One vector is turned by the same rotation once a step. Each row is the vector after some number of steps, and that number follows the row.
The counts run from 0 to 403.
[ -2.8  -6.9   0.6   1.9   2.9   4.0 -10.0   0.0  -8.7  11.1 -24.5  -8.4
  -8.1   8.4   1.1  -6.5 -17.0 -21.1  -3.5 -18.9  32.4  -6.9  -4.0 -13.2
  -6.0  -9.7 -10.3 -18.3  -7.6   6.9   6.0  16.3 -12.8   7.1  -4.5 -13.7
  14.6   6.8 -12.6  38.7 -17.1 -21.1   8.9  -9.5   3.2 -24.6 -13.1   6.9
  -9.5 -38.4 -14.7   2.8   4.6] -> 34
[ -8.7   2.6   9.4 -11.2  12.6 -15.6  -1.9  -9.0   0.8   8.6 -11.2  -1.2
 -18.5   8.9 -11.0   1.6   3.0   4.5   7.7 -18.6  39.4 -17.4 -18.6 -42.2
  -2.7  -7.8   9.2   0.9  25.2  -5.3  -7.4  -2.8  -4.4  -8.9  18.4   7.5
   7.1  19.7  10.3   5.0  -3.8 -11.1 -12.4 -24.8  10.0 -13.2  -8.1   1.9
  15.2 -10.2 -16.4  20.2 -12.7] -> 94
[  1.3 -18.9  -1.8  -3.4   5.7   4.6  -8.1  -7.8  -5.5   1.8 -22.1  -1.9
 -11.5  10.1 -25.3  19.3 -14.8  -9.5  -3.5 -15.8  32.5  -3.7 -25.7 -16.5
 -13.3  -4.3 -12.7   2.1  13.8 -10.5  -5.9  16.0  -6.7   0.0  -2.5  17.9
  12.3  21.2   6.4  15.2   7.5   0.4  -1.6 -35.8  15.2 -16.8  -9.5   4.9
  15.2 -15.8 -14.5  -1.9 -21.0] -> 227
[ -6.2 -15.9   6.8 -22.1   8.6   9.2   2.6  -4.8  -2.4  -1.2 -21.7  -6.8
 -23.9  15.4 -13.6  -2.3 -25.9  -7.0   0.2  -9.5  44.4  13.0 -20.4  -9.8
 -11.2 -14.8  -4.6  -4.0   5.8  -5.5   3.4   7.1   8.2   4.8   7.1  13.6
  17.9  14.0   5.0  19.9   2.5 -12.7  -5.1  -6.2  10.8 -18.8 -24.8   8.2
   0.2 -17.3 -16.3   2.8 -10.4] -> 258
[ -6.1 -12.1  12.9 -12.5  21.8  -1.8  -1.6  -5.6   3.3  15.9 -15.0  -2.3
 -24.7   3.9 -13.5   0.2 -15.1   8.6  -0.2   0.7  39.5 -11.0 -12.1  -5.7
  -7.0  -8.0   0.4  -4.3   9.5   6.6  -8.0  13.0 -13.3  -7.6   9.5   0.4
  14.5  12.3  -5.4  23.3  13.4 -21.2  -3.7 -11.6  21.9 -15.6 -12.9  21.6
   3.7 -27.6 -29.4   4.6 -21.4] -> 251
[  1.0  -6.9   4.8 -11.0  -0.8  13.4  -9.5  -2.6 -10.4   5.5 -20.2 -10.7
 -13.0  14.1  -8.0   5.9 -23.0  -9.5  -2.1 -18.8  33.2   7.3  -9.6  -7.3
   4.4 -19.7 -21.0  -6.3  -4.0   2.0  -6.5  19.0 -13.0   1.7   3.0   1.9
  12.9  14.1  -6.5  32.1  -9.0 -29.6  10.6 -21.7  10.4 -21.8  -9.8  12.1
  -8.5 -26.3 -18.9  -5.0   1.7] -> 35
[-17.8   6.3  -7.9  -2.4  23.4   3.3  -3.2  -2.6  -7.6   5.4 -31.0  -9.0
  -7.5   6.4 -17.6   6.6  -5.5   1.1   1.2 -13.9  28.7 -23.0  -4.1 -28.2
   9.9   7.4   8.4   1.6  16.2  11.1 -16.5  18.5 -21.2  -2.5  11.5 -12.1
   2.2  12.5  10.5  12.4 -21.6 -19.4  -1.3 -27.4   9.2 -14.0   3.4  11.1
  -5.8 -18.1 -21.7   2.8 -14.2] -> 44
[-12.0  -4.7  13.6 -16.9   3.5  -7.8  -0.1 -10.2   4.8  19.7  -2.1  -3.2
 -17.9   7.0   4.6  -3.9 -13.0  -9.9   1.6 -28.2  38.2 -14.5  -1.5 -36.0
 -18.8  -5.1   6.7  -1.4  13.2  -9.2  -2.4  -3.0 -14.7 -16.0   7.7   0.8
  28.2  18.4  -9.3  20.0  -4.3 -10.8  -3.4 -12.2   9.9 -18.4 -20.3  10.3
   0.6 -15.6 -17.2   5.8   1.5] -> 302
[  2.6 -11.6  -6.2  -4.4  -5.1   3.0  -9.6  -2.4 -11.0 -11.9 -29.0  -7.9
  -9.3  20.3 -11.9   9.2  -9.6 -23.5  -2.2 -29.9  34.1   3.9 -20.0 -32.3
  -6.0 -10.7 -18.2  -3.3   8.0 -11.1   2.6   7.0   3.8  10.1   1.1  15.8
  10.1  17.2  11.8  14.8 -19.7  -7.1  -2.9 -31.2   0.6 -18.8  -5.6  -8.0
  14.0 -16.9  -1.3   7.6   2.8] -> 215
[  9.2 -17.9  11.5  -2.4   7.5  -3.7  -9.3  -0.3  -2.0  12.2 -21.5   4.9
 -14.3   6.5 -14.2  16.5  -5.1 -20.7 -15.8 -20.3  44.6  -9.0 -14.8  -1.0
 -22.9  -2.5 -14.0  -6.0   1.4  -8.3  -1.1  10.3 -11.0  -7.6  -2.4   9.4
  23.5   7.9  -5.7  21.6   7.5   3.2   5.2 -23.8  12.0 -27.0 -14.1  -6.4
  13.9 -24.3 -11.5  -2.6  -8.0] -> 111
[ -2.7   2.2   1.8 -11.7  13.5  -5.3  -0.9 -13.1   3.4  -4.7 -32.9 -18.5
 -22.9  16.4 -21.8  -0.9  -1.9  -7.1 -15.0 -13.5  48.9 -16.5  -1.2 -17.2
  -7.4   3.1   3.7  11.7   1.5   1.9   2.1  -1.1  -7.4  -9.3  -7.8   1.6
  19.3  23.3  22.1   6.1 -12.9  -6.2 -13.3 -10.8  -0.3 -10.3 -24.8  10.0
  13.8 -10.8   1.8  -2.0  -9.3] -> 185
[ -2.7  -1.2  -4.3 -21.1  10.4  12.7  -1.2   0.8 -14.7   0.0 -27.7 -11.8
  -9.7  15.2 -18.2  10.5 -20.2  -2.4   1.0 -20.0  36.0   3.2 -18.5  -9.2
  16.5  -4.7 -12.5   2.7  11.2   2.2 -17.4  20.2   1.9   6.9  19.2  11.9
   1.3  12.6   4.3  16.3 -14.2 -28.5   8.6 -18.0  12.3 -19.8  -1.8   5.3
  -6.2 -14.7 -17.8  -2.7   1.3] -> 151
[-25.3  -5.2  -1.3 -20.8  16.8   4.4  11.9   7.0   0.2  -1.3 -28.7  -7.9
  -8.2   9.6 -16.1   0.4 -17.9  -9.6   4.5 -24.3  46.8 -10.4 -19.4 -35.6
 -13.0  10.9  12.8  -2.4  17.7 -10.3  -7.4   7.4   3.8   3.3   9.9   2.7
  10.4  17.5   8.4   4.3 -16.9  -1.9  -1.9 -10.5   6.9 -15.1 -15.2  -1.2
  -0.2  -3.4 -16.3   1.2  -5.4] -> 164
[ -5.2   7.2  15.5 -20.4   7.3  -7.3   0.8 -13.2   3.9  16.0 -10.6 -15.4
 -24.5  11.5   0.4 -17.0 -10.9  -3.5  -6.2 -12.8  42.8 -11.2   0.6 -20.8
  -1.0 -12.6   7.8   0.1   1.3   9.7   0.2  -3.4 -12.0  -9.0   9.5  -4.2
  22.9  17.4  -6.0  16.2  -5.6 -23.8  -6.4   6.3   5.0 -17.6 -25.8  17.2
  -1.5 -25.9 -18.0   6.3   3.9] -> 282
[  7.3  20.9   0.3  -1.0   8.2  -6.5 -16.2 -15.0 -10.0   5.3 -26.8 -16.4
 -12.3  16.6  -8.8  -2.0   9.2 -11.6 -15.5 -12.0  30.5 -21.2  -5.5 -25.5
  16.0  -2.7   2.7   3.1   8.0  21.0  -5.0  14.7 -12.4  -0.2  21.3  -3.4
   3.3   3.9  -5.6  15.1 -15.6 -25.3  -3.4 -17.0   3.0 -26.7   0.2   1.1
   3.1 -37.7 -13.2  11.5   6.7] -> 13
[ -5.7  -3.1  -8.5   5.3  17.2 -10.1  -8.1 -15.1  -1.7   4.0 -25.3  -3.3
  -7.2  11.6 -13.3   1.7   5.2  -8.4  -2.5  -9.5  29.0 -32.7  -8.2 -40.4
  -9.3  14.0  11.5   2.0  23.6   3.4   0.1  13.5 -11.9  -3.4  11.7   2.6
   7.1  14.0   4.5  13.8  -3.6  -1.8 -12.9 -19.5  13.7 -19.2  -1.5  10.1
  16.8 -28.4 -15.6  11.9 -22.7] -> 229
[  7.8   4.9   5.7 -10.4   5.4   5.4  -5.3   0.6  -3.1   4.4 -41.3 -22.0
 -17.2  19.1 -12.7  -6.3 -12.2 -21.2 -15.7 -22.8  49.8 -10.0  -2.6   0.6
  -0.5   1.9  -7.1  -3.3 -11.7   3.5  -1.2  13.2   0.1   3.5  -5.3  -3.6
   9.2  20.0  11.0  15.0 -18.9 -17.2   5.7   6.1   4.3 -11.5 -20.9   3.2
   3.0 -22.7   4.4  -5.7  12.9] -> 173
[  3.9  -4.4   3.8 -14.3   4.9  -5.7  -7.2  -7.5  -3.0   1.5  -6.6   5.3
 -29.7  13.4  10.3   5.5  -3.0 -14.6   1.3 -22.4  41.3  -4.1  -1.3 -30.9
  -4.1 -15.1 -24.9  -0.3   9.7  -9.1  -9.2   2.2 -14.7  -3.2  16.7  11.9
  19.4   3.9  -3.2  29.7 -14.0 -24.5  -0.7 -21.8   3.4 -17.2  -8.2   3.8
   1.5 -22.1 -16.2  11.3   0.0] -> 213
[ -1.0  -0.8  -9.5  -0.6   8.4   8.2  -4.8   7.4 -12.1  -7.0 -43.2 -15.5
  -8.3  17.8 -12.2  -3.7 -13.0 -19.5   1.1 -27.0  37.6 -12.3  -9.7 -25.2
   4.1   8.4  -8.6 -11.1   2.0  -1.2  -2.1  17.5   4.1  13.0   0.3  -4.4
  -2.8  19.8  17.5  15.8 -33.8 -15.6   3.5  -7.0  -1.0  -7.8  -5.6  -1.7
   0.5 -17.9  -1.5  -0.9   4.0] -> 57
[ -1.4  -6.7 -16.1  -3.7  11.5   4.8  -6.2 -13.8  -9.2 -20.8 -35.5  -7.9
 -18.1  25.9 -18.0   2.9  -1.8 -12.1  -7.3  -3.1  35.2   2.7 -13.4 -27.4
   2.8  -4.8 -12.8   2.9  10.6   3.4   2.6  10.0  -1.8  14.0   5.0   9.1
   6.0   9.1  21.0  19.3 -16.0 -15.5  -9.2 -21.4   2.2 -17.8  -7.9   3.9
   7.1 -21.4  -8.1   7.4 -16.4] -> 235
[  4.1 -22.8   7.0  -8.8   2.8   0.8  -1.6   4.4  -4.4  10.1 -19.9   0.6
 -15.8  10.9  -0.8 -14.9 -24.2 -20.2   4.6 -19.0  42.0  -4.4 -23.0 -17.0
 -18.7  -4.5  -8.2 -14.7   7.8 -11.7   0.7  10.7  14.7   7.9   5.6  10.6
   8.3  16.4  -2.2  25.8   2.1  -5.3  -0.9   3.4  16.1 -16.4 -18.6   1.6
  10.4 -29.4 -15.7   9.2  -7.0] -> 353
[ -9.5 -10.3  -4.6  -2.0  23.5   5.1  -1.6  -2.3   0.2   0.0 -35.5  -7.5
 -16.9   8.8 -14.3   1.2  -9.8 -13.5  -9.5 -10.9  42.8  -9.7   3.8  -4.6
  -9.5   3.8 -13.2  -5.1  -4.1   5.3   1.8  13.5 -19.1  -1.1 -13.8 -16.5
  18.8   8.6  12.6  29.7 -19.8 -13.4   2.3 -13.1   0.9 -14.8 -16.6  12.0
  -6.8 -23.3 -10.7 -11.5 -15.4] -> 46
[-13.7  -9.0  18.3 -22.3  19.0   3.9   5.4   4.7   2.3   0.7 -24.1  -2.5
 -22.2   6.5 -19.0  11.8 -11.8  -6.4  -1.1 -13.3  54.9  10.6 -17.6  -1.0
  -9.8 -14.9 -11.7  -4.9   0.6  -2.5  -0.3  -0.7  -6.2  -4.3   0.5   0.3
  25.4  13.1   7.2  17.0  -6.0 -12.0   5.1 -18.9   5.6 -20.4 -23.0  -1.7
  -5.1  -7.0 -12.5  -1.3  -6.0] -> 277
[ -0.4  -6.6  -8.4  -5.8  11.1  -0.4  -9.1 -17.5  -2.4   0.4 -21.9  -6.0
 -13.6  12.9 -24.3  14.3  -5.1  -1.7  -5.4  -8.0  28.2 -19.5 -19.0 -30.7
  -3.0   1.9   3.8  10.4  25.5  -2.0 -10.5  14.6  -9.5  -7.0  13.7  16.5
   7.1  21.9  10.0   7.3   3.3  -5.8 -11.1 -30.7  18.3 -15.2  -3.0  13.4
  17.2 -16.8 -15.5   4.6 -22.8] -> 228
[ -8.2   3.8   2.3   1.5  13.7  -7.5   0.3   9.5  -6.3   1.4 -33.8  -6.5
 -18.1  11.8  -7.6  -7.6   1.1 -13.6   9.6 -27.9  41.8 -14.9 -10.2 -36.8
   4.8  -3.0  -3.5 -14.1   4.9  -0.8   1.6   4.0   5.5  11.3   2.4 -12.8
  -4.0  17.7  23.8  14.5 -30.6 -14.5  -3.3 -14.2  -5.0  -8.7  -9.1  -8.3
   7.1 -17.7  -1.7  17.4   1.0] -> 76
[-10.7   0.0   5.6   1.4  25.9  -6.1   0.5   2.5  -2.3  -6.0 -38.7  -6.5
 -22.4  16.6 -23.8   1.3   8.7  -5.7  -4.0  -1.0  43.7  -2.9 -14.0 -15.5
   1.0  -9.1  -0.2  -9.2   1.4  12.9   6.4   7.0  -1.3   8.5  -3.9 -13.1
   7.1   7.2  21.6  11.9 -14.6 -11.7  -6.8 -18.3  -3.3 -18.4 -15.8  -8.1
   3.5 -21.0  -5.6  16.7 -16.7] -> 369
[  7.3   0.7   4.6  11.0  16.1  -6.5 -11.4   5.3  -7.2  12.1 -42.7  -9.4
 -14.1  12.5 -11.5 -13.9  -0.6 -13.9  -1.7 -12.7  33.5 -21.5  -9.7 -14.5
   1.2   2.6  -0.3 -14.5  -4.9  11.3   2.7  18.0   5.3  13.9   0.2 -14.7
 -11.0  16.4   4.1  20.9  -9.8 -15.2  -0.3  -1.5   8.7 -12.0  -5.9   4.5
   9.0 -38.7  -6.9  11.3  -4.9] -> 357
[-13.5 -12.1  15.0   0.7  14.4  -5.2  -7.2   0.9   1.5  20.8 -14.1   4.2
  -9.7  -1.5  -5.3   9.0  -8.6 -11.6   0.2 -16.1  30.5 -12.8  -9.6 -18.6
 -17.5  -7.6   2.0 -13.6   4.5  -0.2   0.7  13.4 -24.2  -9.9  -0.6 -12.9
  26.0   7.5 -16.0  24.7   1.3  -3.6   4.4 -24.4  10.5 -30.3  -9.4   2.2
  -4.3 -28.6 -24.8   5.2 -12.1] -> 22
